In the data rows, 128 means zero.
Some points:
[127 76 57 99 171 169 193 112 137 89 0 196]
[134 112 138 137 38 110 95 166 116 131 193 107]
[112 106 154 138 16 90 66 214 73 105 224 96]
[126 246 196 166 255 107 119 56 167 174 138 87]
[118 216 133 137 108 166 111 105 168 177 175 160]
[126 61 138 127 20 78 85 210 67 97 209 70]
[104 255 177 158 226 148 120 85 168 170 130 142]
[136 210 166 142 205 132 134 70 174 180 145 120]
[125 106 149 137 35 104 87 186 105 125 208 102]
[138 28 128 114 0 100 96 201 74 92 194 98]
[135 151 135 153 255 54 182 72 94 93 48 39]
[112 255 193 158 255 132 127 65 181 174 112 127]
[132 34 118 114 0 109 88 213 81 90 204 107]
[111 218 108 123 85 196 122 109 178 174 156 193]
[149 121 138 122 222 133 144 63 154 156 98 120]
[112 230 170 153 255 112 166 49 153 125 29 112]
[145 0 86 97 0 136 122 184 95 101 157 142]
[148 5 33 88 132 162 187 133 118 99 13 188]
[123 84 72 112 247 136 191 108 119 68 0 162]
[120 88 130 125 0 123 91 200 101 115 202 121]
[154 50 67 89 66 190 163 88 165 153 79 198]
These points spread out most along one direction. How far along it is each point below, from 0 to 99? 50 is the average, and the first point above lies past it.
[145 0 86 97 0 136 122 184 95 101 157 142] 30
[149 121 138 122 222 133 144 63 154 156 98 120] 62
[136 210 166 142 205 132 134 70 174 180 145 120] 64
[154 50 67 89 66 190 163 88 165 153 79 198] 47
[112 230 170 153 255 112 166 49 153 125 29 112] 73
[125 106 149 137 35 104 87 186 105 125 208 102] 36
[123 84 72 112 247 136 191 108 119 68 0 162] 62
[104 255 177 158 226 148 120 85 168 170 130 142] 68
[111 218 108 123 85 196 122 109 178 174 156 193] 53
[135 151 135 153 255 54 182 72 94 93 48 39] 65
[134 112 138 137 38 110 95 166 116 131 193 107] 38
[126 246 196 166 255 107 119 56 167 174 138 87] 70
